In the rows, zero is written as 128.
Each path below is one point turned by a fixed rotation once a step. After each direction that follows a path, write how fast that rotation turns it, in degrees per step (0 if it stays still).
Each turn is a multiple of 5 degrees from 10 to 175, or 0.
Each row of a path follows its step; steps can be skipped.
path 1
step 0: [131 129 129 130 119 130 127 132 124 124 130 133 132 121 125 136 124 124
 131 125 129 131 134 123 137 134 135 130 127 123 129 133 124 125 138 129
 131 140 131 132 127 130 120 129 124 134 126 127 125 127 135 134 126 125
 128 122]
step 2: [128 131 119 134 130 126 128 134 126 124 120 130 127 125 129 124 126 122
 126 128 131 127 121 130 128 121 120 134 126 132 125 133 129 138 127 130
 126 128 132 134 127 127 135 123 125 130 133 141 124 126 122 119 136 128
 131 127]
step 3: [130 126 135 124 134 122 127 131 135 131 132 136 126 127 126 132 124 133
 130 138 126 127 117 124 122 125 129 124 129 116 124 134 129 130 126 127
 124 125 127 128 128 132 138 128 122 135 128 130 136 128 121 126 128 128
 129 120]
step 4: [125 125 128 120 124 125 125 122 131 130 133 127 130 128 127 122 137 130
 129 133 122 131 129 128 124 118 122 127 135 121 124 128 130 125 124 129
 129 136 126 129 128 131 132 128 133 127 125 122 126 119 131 137 129 115
 126 136]
step 5: [124 124 126 130 130 128 127 125 129 131 128 118 128 134 123 128 130 131
 135 125 125 123 133 143 130 123 126 130 130 130 134 117 135 121 135 136
 131 127 123 133 130 123 131 132 128 133 123 122 131 131 128 122 128 129
 130 131]
step 6: [132 121 136 128 131 132 135 128 127 123 130 132 127 130 119 131 125 123
 127 124 131 126 129 126 132 135 133 130 133 131 135 123 124 120 131 130
 140 132 129 128 132 127 124 119 121 118 126 131 126 128 119 125 127 126
 130 132]
step 7: [140 130 133 128 129 133 137 131 126 132 127 130 125 135 133 132 130 131
 125 134 131 135 127 124 139 133 131 126 128 132 125 125 133 125 135 122
 122 123 125 129 127 133 121 131 130 123 139 128 123 131 131 135 129 128
 129 133]
step 9: [129 136 128 132 137 123 123 125 131 132 120 132 126 121 128 122 124 124
 126 134 132 125 124 131 117 131 130 126 127 131 135 132 126 130 123 126
 136 127 130 129 132 136 129 134 128 131 131 128 136 123 134 126 119 136
 127 125]
step 10: [124 130 131 131 133 116 130 123 129 131 133 129 136 120 132 122 126 133
 132 131 132 122 133 126 131 133 126 130 133 125 118 133 126 129 123 125
 126 133 135 124 125 125 134 133 136 126 129 135 125 124 124 123 126 125
 123 136]
Directions:
[126 130 127 129 128 131 129 129 128 129 127 124 125 127 128 128 126 127
 128 129 130 128 128 126 129 128 126 131 127 129 128 128 128 127 126 132
 126 127 127 128 128 127 129 129 127 131 127 126 127 129 127 127 130 127
 128 129] => 120
path 2
step 0: [130 122 113 135 135 129 129 132 132 123 133 134 124 126 125 132 134 124
 129 122 134 124 133 128 136 119 134 137 128 129 132 115 137 132 116 120
 135 125 128 133 126 122 121 131 128 121 126 133 123 128 130 134 127 137
 124 126]
step 2: [123 125 121 130 115 130 134 130 118 127 131 136 126 124 126 129 130 125
 124 131 137 114 126 116 132 133 134 129 132 136 116 132 128 124 126 135
 128 127 133 133 125 141 120 127 121 131 127 135 119 128 130 137 127 129
 123 127]
step 3: [139 125 134 130 131 131 132 121 129 121 130 126 132 133 121 132 135 132
 127 125 136 133 128 133 139 122 115 131 130 130 125 129 140 125 120 124
 136 126 129 116 127 128 126 127 127 115 134 140 131 122 118 126 128 131
 127 124]
step 4: [123 118 135 123 118 126 134 129 125 133 135 126 117 127 132 142 129 129
 130 140 121 127 123 125 124 138 122 118 134 128 129 132 127 130 130 132
 119 128 121 130 127 136 132 130 133 125 129 123 128 118 117 133 132 129
 126 126]
step 5: [122 134 123 129 127 130 129 129 126 132 133 135 141 122 121 131 136 119
 123 128 134 126 127 123 139 129 128 133 132 133 139 130 132 123 125 130
 122 129 121 130 124 133 117 132 125 119 139 128 135 134 134 125 122 133
 123 119]
step 7: [113 137 130 129 125 121 129 136 124 134 132 131 117 126 138 134 122 121
 129 122 124 129 124 119 131 133 135 120 128 135 127 129 115 119 125 131
 123 120 129 128 127 139 126 131 128 124 130 130 130 126 131 119 134 129
 124 129]
step 8: [122 130 118 133 126 138 128 130 116 110 123 130 139 128 119 128 127 125
 127 124 136 126 126 129 132 122 130 128 132 133 128 118 132 122 118 129
 134 137 132 127 132 134 126 129 122 124 129 135 125 119 133 127 121 129
 132 126]
step 9: [133 130 138 126 127 124 118 127 129 127 131 123 119 131 141 128 125 130
 124 124 127 136 135 135 125 133 121 124 138 130 127 124 128 126 120 130
 136 127 131 124 122 136 131 121 130 117 126 130 128 116 112 127 134 126
 134 128]
step 10: [122 132 136 128 124 123 127 130 120 127 133 139 132 130 130 140 126 119
 122 138 126 119 119 122 128 130 133 115 137 130 126 127 135 118 131 132
 128 138 133 132 129 133 128 138 128 131 128 125 132 131 131 135 125 137
 131 125]
Directions:
[127 128 128 126 125 128 128 130 127 130 129 129 127 125 130 129 129 128
 127 128 130 127 127 129 131 127 129 128 125 129 129 130 128 127 128 130
 128 131 131 127 127 128 129 129 129 128 126 126 128 129 129 127 130 127
 128 128] => 135
